-8 4 0 -12 -39
-11 -7 6 8 7
21 -7 -6 -5 -6
->
-11 -7 6
21 -7 -6

-16 -10 19
5 -4 -8
7 32 5
18 -20 2
->
5 -4 -8
7 32 5

31 2 -25
-31 -30 -5
-28 14 -5
-6 27 12
->
-31 -30 -5
-28 14 -5

-19 -11 10
-20 -19 20
4 -29 23
->
-20 -19 20
4 -29 23

10 4 -26 19
10 16 -26 18
10 4 -26 18
10 -13 2 -30
10 4 -15 18
->
10 16 -26
10 4 -26

-10 37 7 -17
-14 -28 -27 23
32 0 33 -13
->
-14 -28 -27
32 0 33

-3 -7 30 -10
9 33 14 -5
-27 5 3 -18
9 27 -22 -2
19 -27 15 12
->
9 33 14
-27 5 3
---
-1 -9 -2 10 2 -6 -5 -3 0 12 -5 -2 4 10
7 30 -19 -12 12 -13 -5 2 8 -7 -12 8 -7 -3
18 19 6 11 12 -1 6 4 2 13 14 0 9 3
6 11 3 0 5 17 21 1 7 -8 2 -7 -7 18
->
-1 -9 -2 10 2 -6 -5 -3 0 12 -5 -2 4 10
6 11 3 0 5 17 21 1 7 -8 2 -7 -7 18
7 30 -19 -12 12 -13 -5 2 8 -7 -12 8 -7 -3
18 19 6 11 12 -1 6 4 2 13 14 0 9 3

1 -22 -10 16 -3 -2 7
-25 10 -12 18 -20 20 29
-18 -19 2 25 7 -2 36
2 -16 -8 10 -18 0 24
-16 -20 22 21 -11 7 33
-6 -8 2 21 -34 6 -28
-11 -17 -13 25 13 -9 -27
->
-25 10 -12 18 -20 20 29
-18 -19 2 25 7 -2 36
-16 -20 22 21 -11 7 33
-11 -17 -13 25 13 -9 -27
-6 -8 2 21 -34 6 -28
1 -22 -10 16 -3 -2 7
2 -16 -8 10 -18 0 24

-11 -14 -14 -8 -13 13 12
-14 -5 -37 21 -9 5 28
-16 -6 -19 12 -8 7 19
-10 -16 -11 -5 -14 14 9
-15 -6 -28 -9 -11 8 25
-12 -12 -11 -1 -11 14 12
->
-16 -6 -19 12 -8 7 19
-15 -6 -28 -9 -11 8 25
-14 -5 -37 21 -9 5 28
-12 -12 -11 -1 -11 14 12
-11 -14 -14 -8 -13 13 12
-10 -16 -11 -5 -14 14 9

8 9 -20 -22 -22 13 12
17 -4 10 -5 6 -26 -17
-25 1 4 -27 10 -31 2
-26 25 18 -12 -17 15 -26
-1 15 11 -26 -14 23 -11
-2 -4 18 10 -29 28 -23
->
-26 25 18 -12 -17 15 -26
-25 1 4 -27 10 -31 2
-2 -4 18 10 -29 28 -23
-1 15 11 -26 -14 23 -11
8 9 -20 -22 -22 13 12
17 -4 10 -5 6 -26 -17

17 24 3 1 -24 -7 -7 7 4
11 5 5 7 14 19 -13 15 -13
8 4 -10 -6 22 -10 -12 16 10
-2 8 6 -10 20 -12 -30 -19 3
-8 -7 10 12 -15 13 16 5 -4
0 -6 6 -4 -2 18 -9 -20 -18
->
-8 -7 10 12 -15 13 16 5 -4
-2 8 6 -10 20 -12 -30 -19 3
0 -6 6 -4 -2 18 -9 -20 -18
8 4 -10 -6 22 -10 -12 16 10
11 5 5 7 14 19 -13 15 -13
17 24 3 1 -24 -7 -7 7 4

13 -18 -2 0 10 13 0
1 -19 -4 -4 -5 13 12
8 -22 5 -3 -2 3 10
19 -14 4 -2 7 17 15
7 -18 -8 -8 6 10 3
-1 -17 -6 -3 0 19 -3
9 -17 3 -3 3 16 9
12 -15 9 -5 -4 3 16
4 -20 -3 -10 0 29 9
->
-1 -17 -6 -3 0 19 -3
1 -19 -4 -4 -5 13 12
4 -20 -3 -10 0 29 9
7 -18 -8 -8 6 10 3
8 -22 5 -3 -2 3 10
9 -17 3 -3 3 16 9
12 -15 9 -5 -4 3 16
13 -18 -2 0 10 13 0
19 -14 4 -2 7 17 15

-6 -16
-8 12
-17 -28
-28 -30
-1 -37
14 -5
->
-28 -30
-17 -28
-8 12
-6 -16
-1 -37
14 -5

-22 26
13 -5
10 -6
12 -9
11 -10
15 -30
->
-22 26
10 -6
11 -10
12 -9
13 -5
15 -30

11 -7 9 -4 8 13 -3 6 2 -4 12 -7
33 -22 26 7 15 26 -2 11 21 5 15 -9
-3 2 -3 -1 -2 -3 0 -1 -2 0 -2 1
10 -6 10 0 5 9 -2 5 3 0 6 -7
6 -5 4 0 5 7 -1 3 3 -1 5 -2
2 -3 -8 6 -4 -7 -1 -8 11 8 -10 7
-4 1 -3 -8 5 6 -1 5 -7 -9 9 -5
8 -2 19 8 2 9 5 7 4 3 3 2
->
-4 1 -3 -8 5 6 -1 5 -7 -9 9 -5
-3 2 -3 -1 -2 -3 0 -1 -2 0 -2 1
2 -3 -8 6 -4 -7 -1 -8 11 8 -10 7
6 -5 4 0 5 7 -1 3 3 -1 5 -2
8 -2 19 8 2 9 5 7 4 3 3 2
10 -6 10 0 5 9 -2 5 3 0 6 -7
11 -7 9 -4 8 13 -3 6 2 -4 12 -7
33 -22 26 7 15 26 -2 11 21 5 15 -9
